rotation steps, each row followed by its count of steps:
The counts run from 0 to 241.
[ 92  91  80 121 123 136 118  81  89 141 139  93 132  77 122 115 166 116
 100 127 126 141 147 134 132 160 113 123 159 128 149 115 140 158  99 137
 149 131 161 144 147 149 124 147 116 155 149  91 180 121 131 150 169 166
 155 138 123 100 133 125 147 148 114 150  74 145 193  91 161 117  96  90
 153 145 139 152 125 121 148 124 137] : 42
[130  96  99 153 131 133 116 109 108 113 121 125 100 104 142 104 119 118
 110 115 143 129  97 172  99 134 112 165 141 164 151 174 125 123 119  58
 168 128 116 121 114 165 164 129  82 151 135  95 182  88 119 122 140 134
 119 170 155  82 123 117 169 145 100 112 114  97 145  92 147  80 104 114
 141 116 151 175 117 105 163 117  73] : 238
[115 188 151 116 178 109 112  84 158  85 121  99 187 104 175 110  99 126
 119 114 152 152 154 159  87 129 144 107  96 111 118 136 104 120 123 168
  86 117 144 142 195 133  89 140 152  94 165 170 116 121 135  97 121 137
 146  99 124 127 140 127 132 141  98  99 105  84 171 162  98 128 129 124
  92 105 181  76 115 156 114 108 142] : 56
[118 124 165 107 179 153 149 158 146 152 152 201  99  80 102 134 136 144
 131 113 137 112 131  90 124 116 115  90 162  97 151  86 127 131 158 125
 149 172 110 179  83 114 124 135 168  98 127 110 105 149 135 138 124  88
 130 128 147 121 146 102 106 108 183 149 180 132 150  84  98 137 149  93
 137 158 141 123  89 117 169 110 142] : 182
[148 110 106 144 129 138 122 106 106  94  83  99 146 145 135 157 141  93
 122 136 115 148 122 146  99 110 153 154 126 170 133 153  98 141 122 156
 102 105 131 124 184 133 154 159 125 110 114 127 174  87 131  64 196 138
 152 211 107 110  81 136 148 123  56 148  91 124 156 144 143 110 114 149
 114 119 117 123 146 101  81  75 108] : 62
[116 139 103 110 107 130 112 106 129 149 135  76 125 151 118 156 131 101
  96 169 130 131 155 101 102 117 132 113 119 117 117 103 131 216 106 196
  79 137 127 128 170 155 157 109  93 111 152 153 134 139 127 112 149 128
 156 122  83 125 112 122 169 135  83 172  79 151 129 147 145 123 118 132
 150 161 117  97 157 110 110  86 197] : 126
[124 158 105 127 102 136 158  92 100 128 158 113 156 130 113 154 179 192
 112 115 129 165 123  83 129 104 156 115 116 125 122 116 148 128  81 133
 124 109 116 115 197 156 113 111 137 159 140 177 112  92 142 161 136 117
 126  85 118 134  63  86 138 156 156 149 109 117 136 147 163  90 122 117
 113 149 108 137 136 144 110 133 147] : 107
[ 97  71 102 136 156 134 151 150  92 144 108 160  85 113 106 110 108  82
 154  72 118 145  86 159 128 123 145 130 156 116 101 137 129 128 134  65
 146 155 154 124  66 164 127 111 138 151  99  78 161 120  86 138 180 112
  91 140 139  61 123 107 134 127 133 130 175 126 112  94 182 112 140  91
 134 189 124 170 134 123 144 147 103] : 175
[106 107 102 182 109 119 106  95  81 138 129 102 110 143  86 153 139  51
 117 134 108  74 173 123 109  96 107 151 155 162 117 115  98 150 156 166
  99 130 112 105 141 119 112 136 117 176 130 123 146 116 129  98 141 159
 143 140 125 138 130 151  96 150 114 166  97 161 175 156 164 126 117 150
 108 161 160 159 151 114  95 149  92] : 215
[134 160 136 132 124 121 144  72 118 168 146  89  96 112 151 169  89 107
  78 126 135 121 160 100  87  60 170 121  86 105 135 129  76 181 151 129
  99 165  84 148 158 158 162  87  87 138 117 151 126 179 141 153 151 121
 118 154 133 140 161 131 149 166 179 122 116 119 133 118 133  95 109 113
 125 112 122 155 106 102 150 123 162] : 123
[153 135 138 135 151 147 115 123 114 128 160 150 174  88 110 138 161 137
 155 125 161 144 118  90 132 134 131 104 165 126 136  92 162 146 101 102
 138  93 165 110 163  99  73 118 144 167 138 153 130 116 117 140  83 117
 139  55  96 136  93 127 113 122 148 186 100 167 173 135 141 131 116  85
 122 150 165 130 128 171  72 111 140] : 197
[ 95 121 121 108 113 162 139 133 132 152 162 161 141 112 116 174 127 112
 115 105 168 155 107 144 107 110 153 177  98 121 121 173 157 130 100  97
 117 123 127  97 115 121 108 146 157 192 128  78 185 114 104 124 139 144
 111  96 103 122  99 175 137  78 195 136 122 154 166  89 120 114 124  70
 105 133 107 180  94 163 105 155 150] : 194
[ 96 165 162 138 130 138 102 117  98 150 177  99 120 135 119 143  88  66
 148 141 169 108 198 137  71  70 121 143  98 146 120 142 100 157 147 123
  75 182 100  81 129 123 140 100 120 161 135 169 136 168  92 105 124 145
 112 118 113 135 129 182 114 144 183 129 110 174 124 141 150 117 117 126
 128 168 173 121  95 154 133 148 171] : 213
[106 106  96 139 104 127 148 119 146 121 153  87 125 129 127 152 143  85
 126 172 120 112 164 116 153  95 106 114 133 143 131 134 152 197 119 103
  73 141 120 116 134 130 129 130  62 162 100 122 152 137 101 160 164 135
 118 139 141 113 170 170 157 148 121 132 101 168  85 121 180 106  89  89
 191  90  75 149 122 112 104 115 164] : 128
[142 100 126 161 181 136 170 129 154 135  88 193 105 107 105 148 153  95
 142 112 101 155  66 111 170  98 121 126 165 103 146 146 149 121 168 102
 155 115 155 157  80 100 119 125 136 110 120  68 148 139 118 141 112 103
 112 155 142 140 175 144 134  83 128 152 190 141 130  92 118 130 130 105
 166 122 103 165 127 148 117  94 132] : 179
[147 122 145 103  94 140 120 100 144 136 162  94 121  88 166 145 161 135
 129 166 164 166 145 104 130 121 146 122 145 135 171 146 167 161 121  88
 147 105 145 129 146 153 110 121  89 188 130 118 161  81 108 171 125  99
 101 109 159  93 139  74 153 109 145 108  93 133 141 108 119  72  84  68
 158  75  87 179 137 108 141 107 146] : 45
[ 94 140 147 103  73 131 102 131 141 176 171  84 114 150 107 151 131  95
 123 164 167  96 155 127  89 111  69 148 126 153 119 132 112 207 133 106
 102 139 124  85 107 158 165 111 112 185 121 120 125 128  78 130 115 111
 144  45 150 127 138 112 153 104 143 122 118 174 126 124 126 125 130 122
 136 149 104 138 171 116 119 139 120] : 130
[ 85 152 153 125 127 126 127 113 153 122  97 126 144 118 145  81 133 114
 170 140 141 128 196 121 150 153  59  98 124 126 103  80 166 136 133 134
  73 140  61 125 147 120  70 157 124  96 103 135 126 134  94  87 107 100
 121 108 187 122 186  93 107 108 140 110 129 108 109 144 134 129 151 118
 128 103 158 143 128 135 152 131 189] : 229
[167 114 123 171 108 125 140 100 142 124  75 145 115 129 156 129  82 114
 130 100  95 136 107 176 134 159 135 173  87  92 112 157 131 107 161 125
  89 137 104 137 109 108 125 157  92 131 120 128 152 184 123 123 155 135
 121 188 161 127 174 134 101 119 126 105 171  79  75 141 123 123 150 102
 126  66 107 167 123 130 123 134 123] : 77
[169 144 125 120 137 150 126 110 134 116 124 144 171 154 130 107 118 154
 154 148 137 152 154 105 117 111  96 126 135 124 117  91 161 108 160 135
 117 149  82 114 137  87 126 136 124  58 135 200  71 168 157 118 156 129
 121 120 153 106 151 155 119 119 169 142 154 114  43 153 155 130 164 112
 148 112 153  82 128 152 142 133 157] : 166
[178  92 132 147 164 142 143 170 167 122 121 155  87 119 103 104 121  99
 113 129 120 117  72 125 148 129 128 138 186 105 155 137 118 141 165  87
 172 117 180 150  46 110 143 109 115  91 166  83 129 144 113 112  76 120
 141 134 110 136 175 149 149  93 124 161 178 141 126 108 109 169 158 119
 151 143 111 131 128 104 108 121  98] : 180
[139 158 140 135 172 103 140 179 147 137 108 183 143  96 140  91 192 147
 139 100 134 153  89  86 160 162 112  89  99 116 156 146 150 127 149 127
 120 118 139 133 124 133  85 114 136 104 177 123 167 134  99 136  77  87
 127 103 128 148 126 130 140 125 102 124 151 129 104 141  88 130 133 101
 100 146 114 122 124 180  99  99 155] : 95
[109  99 123 138  87 118  99 152 119 150 149  79 114 147 117 134 123  77
  91 175 113  76 153 134 138 114  96 142 138 157 132 140 132 224 118 109
 100 145 137  77 117 139 157 126  70 178 119 126 139 137 109 134 122 155
 126 133 119 129 138 154 157 129 119 139  92 162  87 127 156 127 108 114
 172 135  81 172 164  86 111 155 125] : 129
[119 114 104 157 117 110 148 175  97 109 121 156 167 137 125  96 187 173
 124 106 101 107 116 127 211 143 146  92  91 133 157 116 139  98 101 161
 106 141 135 144 158 123  86 170 152 108 159 161 124 137 137 138 160 146
 147 189 105 160 100 163 108 168 107 137 127  99  80 151 136 128 149 149
 126 141  86 121 107 127 100 155 168] : 11
[ 96 112  85 137 125 130 191 154 156 146 155 147 121  94 111 126 138 173
  62  85 110  93 127 146 139 138 124 101  95 115 168 144 120 117 107 119
 153 148 117 150 119 151 161 156 136 110 157 134 119 180 144 164 143 163
 147 161 129 153 131 201 175 138 170 108 129  94 123  74 122 147 157 110
 162  88  87 124 112 101 156 160 144] : 187
[151 169 173 157 142 135 154 153 127 118 188 102 148 129 195 127  97 152
 167 130 155 142 139 113 134  99 189  75 102 121 160 114 110 138 119 127
  98 125 148 157 159 136 120  94 115 115 153 174  93 103 126 178  84 102
 108 119 109 156 135 128 122 159 172 103 133  95 112 124 137 119 121 140
 128  99 115  99  82 125 110 141 184] : 205
[124 121 155 118  82 127  93 133 114 128 141 104 110  87 150  85 127 103
 112  92 143  91 147 166  96 172 108 134 149 102 136 129  97 144 125 127
 133 158 153 150 109 114 116 143 120 189 141  90 115 137 122 121  73 141
 163  99 153 115 153  61  92 129  95  94  99  91 185 119  94 170 125 149
 122 140 152 152 171  83 147 166  92] : 137
[138 146 151 141 184 114 147 169 143 135 135 199 151  81 122  97 147 134
 128  97 150 144 105 118 177 140 122  87 107 138 170 162 134  94 157  86
 132 142 130 141  91 127  77 159 134 115 161 101 162 161 100 140  91 106
 113 152 138 136 132 161 119 125 148 126 139 129  87 104 101 115 140  91
 104 102 117 170  77 173 109 110 180] : 96
[125  74  72 179 101 179 159 122 113 112 101 144 100 133 107 145 105 143
 108 126 130 136 115 156  92 123  92 181 169 122 104 144 139 126 130 106
 172 139 101 124 112 133 187 138 125 101  89  78 128 125 153 128 155 125
 140 119 159 131 135 158 148  79 167 153 184 109 144  82 145 132 127 145
 188 120 134 137 120 117 161 127  95] : 85
[112 156 122 187 141 119 157 130 126 102 127 115 142 175 124 118 119  72
 125 184 122 100 147 131 160 105 131 137 113 168 141 159  99 161 119 150
  74 132 120  99 146 127 102 133  99 123 121 151 133 140 104  93 117 166
 133 159  83 154 138 230 134 140 112 138  98 138 106 169 138 139 115 168
 152 104 110 121 111 138  69 123 179] : 211
[ 83 119 118 137 148 123 165 182 122 156 145 175  99 108 114 135 163 165
 150  61 132 121 112 122 130 150 142 113  84 100 144 163 117 109 150 101
 131 163 129 151 107 175 136 127 175 148 141  51 146 110  88 169 143  74
 118 105 167 139 103  86 136 118 139  88 178 125 159 106 106  95 118 108
  98 134  85 161 110 135 162 108 130] : 92
[150  96 145 133  95 145  68 117  95 169 159  84  88 133 142 139 115 107
 148 145 156 133 149 125  96 141 136 130 155 106 146 104 115 163 137 161
 153 160 173 141 107 151 153  92 131 179 175 114 105 151 130 159 102 126
 126 119 124  81 146  83 126 180 118 113 116 131 138 136 150 143  93 139
 142 180 152  85 175 105 144 149 123] : 220
[ 49 149 125 112 139 118 163 143 143 148 148 118  96 123 106 103 109  61
 105 146 123  79 188 144 135  87  82 103 126 130 132 108 109 159 164 121
 107 162 104 139  86 136 129 140 146 117 133 117 150 168  80 135 121 174
 122 161 129 125 174 163 131 122 153 108 123 136 136  93 124 149 132 109
 133 124 129 170  99 102 164 166 176] : 34
[147 141 103 135 138 127 185 126 166 154 170 145 138  81 117 147 122 195
  74 104 114 132 127 113 131 122 129  92  91 107 155 156 128 130 156 124
 140 137  90 153 139 135 149 131 128  83 141 129 121 172 162 181 130 102
 134 125 162 166 155 158 171 130 178 131 147 104 109  99 120 117 145 104
 149  70  79 133 101 142 148 118 164] : 186
[168 146 149 160 124 110 104 111 120 151 128  93 145 127 136 143 116 143
 159 111 150 150 108 136  76 126 134 151 110 180 136 195 114  81 172  96
 162 135 130 110 143 147 157 135 129 151 163 136 120  98 121 141 145 110
  98  67 172 110 138  88 153 155 104  81 137 107 114 167 144  81  77 133
  89 100 144 102 122 192 109 110 103] : 154
[ 90 117  92  88 122 142 117  48 100 157 139  91 110  77 108 136 132 117
 104 119 152 151 152 126  86 144 112 140 106 104 134 148 123 159  99 140
 162 147 134 126 141 149 131 131 143 171 171  79 166 140 127 153 152 156
 164 119 126  80 139 129 139 136 161 128 113 132 193  86 143  92 104  65
 162 155 165 138 131 144 199 126 164] : 41
[147 123 123 147 165 123 116 109 131  85 135  91 163 100 181 105  90  94
  91 111 122 139 140 192  87 136 151 121 121 175 128 181 105 128 111 104
 112 117 135 135 151 128 118 157  97 101 127 162 144 115 122  95 152 177
 128 187 127 113 128 158 131 174 105  83  78  59 117 130 150  98 128 137
 125  76 145 111  87 109 115 146  85] : 58
[120 103  97 142 139 172 129 140 134 122 110 141 133 130  97 148 158 169
 136 116 159 129 105 108  98 152 102 125 183 116 113 121 151 149 133 153
 161 148 126 124 155 132 190 106 165  93 163 114 102 106 144 122 132  81
 147  37 113 114 107 100 166 109 127 155 168 145 149 108 147 143 133 151
 162 178 144  93 132 156 139  97 121] : 87
[ 58 127 146 109 141 148 145 173  93 143 136 128 133 153 125 116 144 104
 195 116 115 150 124  90 150  81 161 117 145 117 109 107 133 122 101 124
 102 129 171 142 114 157  49 135 167 160 116 108 140  86  78 161 159 122
  91 140 109 105 105 110  90 128 151 126 159 160 166 120 156 136 115 100
 111 163 111 147 108 134 108 162 150] : 112
[121 121 124 114 129 162 103 110 141 128  72 170 117 126 133 121 104 103
 158 118 152 173 121 138 113 133 120 161 111  65 100 105 147 137 144 157
 100 146  86 141 125 112 126 132 126  90 113 108 168 180 105 103 171 113
 156 166 138  89 114 118 118  90 167 156 166 105 106 103 130 120 170  95
 129 170 165 122 105 133 157 106 163] : 80
[134 147 156  92  93 149 142 109 133 143 102 156 106 172 122 106 134 136
 164 139 116 164 145 120 140  89 129 170 101 130 134 122 131  76 147 153
 154 137 113 149 113  87 137 155 172  82 102 125 132 127 139  97 193 149
 129 229 154 104 122 126  73  97 163 159 159  95  97 110 120 150 167 111
 107 124 110 146 132 111 157 133 130] : 163
